Rotation paths and how fast each direction turns (degrees per step)
Each turn is a multiple of 5 degrees from 10 to 175, or 0.
path 1
-10  15  -52  -27  -6  5  18  -9  -3  -10  5  16  -6  3  3  26  -18  -5  18  26  -23  -22  26  15
-41  -12  -24  -25  10  13  17  3  -3  15  25  28  -4  -3  -18  4  -7  -12  27  19  -34  -7  25  9
-13  -12  -38  -13  21  7  25  -6  -6  -11  5  19  -14  13  -21  1  2  23  15  39  -33  -29  5  15
-17  12  -45  -18  -10  15  7  -21  -6  23  17  26  -17  18  -12  -19  -6  -6  4  29  -20  -24  21  9
-20  13  -48  -17  0  5  19  -3  0  -7  19  8  -8  2  8  30  -22  -4  17  35  -25  -17  21  15
-30  -11  -26  -28  6  16  18  2  -7  2  21  32  1  5  -30  1  -5  -7  22  17  -37  -2  31  8
-23  -8  -40  -22  20  -1  20  -9  -1  -3  6  20  -12  6  -12  -1  4  22  7  34  -31  -39  2  15
-9  9  -47  -14  -9  20  11  -21  -12  21  7  26  -22  17  -12  -10  -8  -12  20  28  -15  -23  23  10
-29  8  -42  -10  4  8  18  2  2  -2  33  5  -9  4  4  22  -21  -2  12  42  -30  -11  18  12
-17  -6  -32  -31  1  15  19  -2  -9  -12  13  32  4  10  -34  2  -5  2  15  16  -38  -5  33  10
-33  -4  -40  -30  15  -4  16  -11  4  10  8  23  -11  -1  -5  -4  3  11  5  27  -28  -42  3  14
-5  2  -45  -9  -3  22  17  -16  -14  14  2  23  -25  14  -10  3  -11  -10  35  31  -16  -21  21  13
-34  4  -36  -7  6  11  16  2  2  5  42  7  -8  10  -6  7  -17  0  5  43  -32  -6  17  10
-8  3  -42  -33  -2  9  18  -7  -8  -21  6  29  3  13  -28  6  -5  9  7  19  -36  -14  30  12
-39  -1  -38  -34  9  -2  12  -12  4  21  10  27  -10  -6  -2  -2  -1  -3  12  20  -25  -37  12  13
Speeds:
-1  -13  5  4  12  1  3  -2  -2  9  -9  4  -9  -2  -3  -7  9  4  11  1  2  -9  -10  1
85
17  0  -6  2  0  1  5  -1  -5  -17  -14  -1  -1  3  -2  11  -1  6  8  2  1  -1  1  3
170
1  -5  5  -1  5  0  1  3  0  -11  5  2  6  7  -15  -10  6  14  -12  2  -9  4  -2  -1
100
path 2
-24  -19  31  18  -22  -19  3  16  1  13  26  25  -42  -11  7  -2  15  -13  -3  -23  7  16  -5  -6
-8  -15  21  7  -47  -10  -16  9  -3  18  19  39  -27  -7  11  -5  19  -11  10  -12  20  -4  16  -8
-13  -11  32  38  -19  -12  -6  8  -20  23  12  36  -28  -24  17  3  7  1  1  -16  17  1  3  -1
-13  -11  11  28  -31  1  -5  13  -16  0  25  46  -13  -14  15  3  32  1  22  -12  14  0  0  -16
-22  -21  22  22  -14  -18  5  13  -13  15  24  28  -10  -15  14  12  33  -2  -11  -18  35  7  -9  -9
-8  -8  8  25  -36  -26  -16  -3  -15  1  25  23  -11  4  18  15  36  -5  11  -26  27  -2  9  -5
-25  -22  16  31  -8  -27  3  -1  -19  11  14  27  -26  0  11  12  17  -8  16  -28  25  21  1  6
-19  -14  14  17  -33  -19  -4  10  1  -6  33  25  -35  4  7  2  29  -15  17  -27  3  14  1  -10
-22  -25  27  5  -28  -22  -3  9  -2  27  15  30  -35  -5  5  -1  13  -16  0  -18  27  11  9  0
-5  -2  26  30  -40  -14  -19  6  -10  11  21  31  -36  -11  16  -1  11  -6  10  -20  4  -5  11  -4
-21  -22  21  25  -18  0  3  13  -17  20  12  50  -23  -21  10  -2  13  -2  17  -10  21  8  2  -6
-12  -8  22  28  -31  -8  -5  19  -8  2  33  31  -16  -20  17  6  35  1  -5  -15  14  -4  -8  -19
-14  -20  13  18  -26  -17  -6  2  -19  20  15  35  -4  -7  15  13  30  -2  5  -15  44  0  8  -4
-13  -6  15  44  -18  -26  -7  -1  -21  -2  26  20  -20  -4  19  16  27  -1  9  -30  15  7  -2  -2
-26  -27  5  13  -20  -18  5  6  -11  3  21  35  -20  6  6  7  30  -13  25  -22  25  20  3  -5
Speeds:
7  5  -9  -4  -15  5  -9  -1  3  -10  5  4  4  7  1  -2  8  -1  13  2  -6  -6  6  -5
170
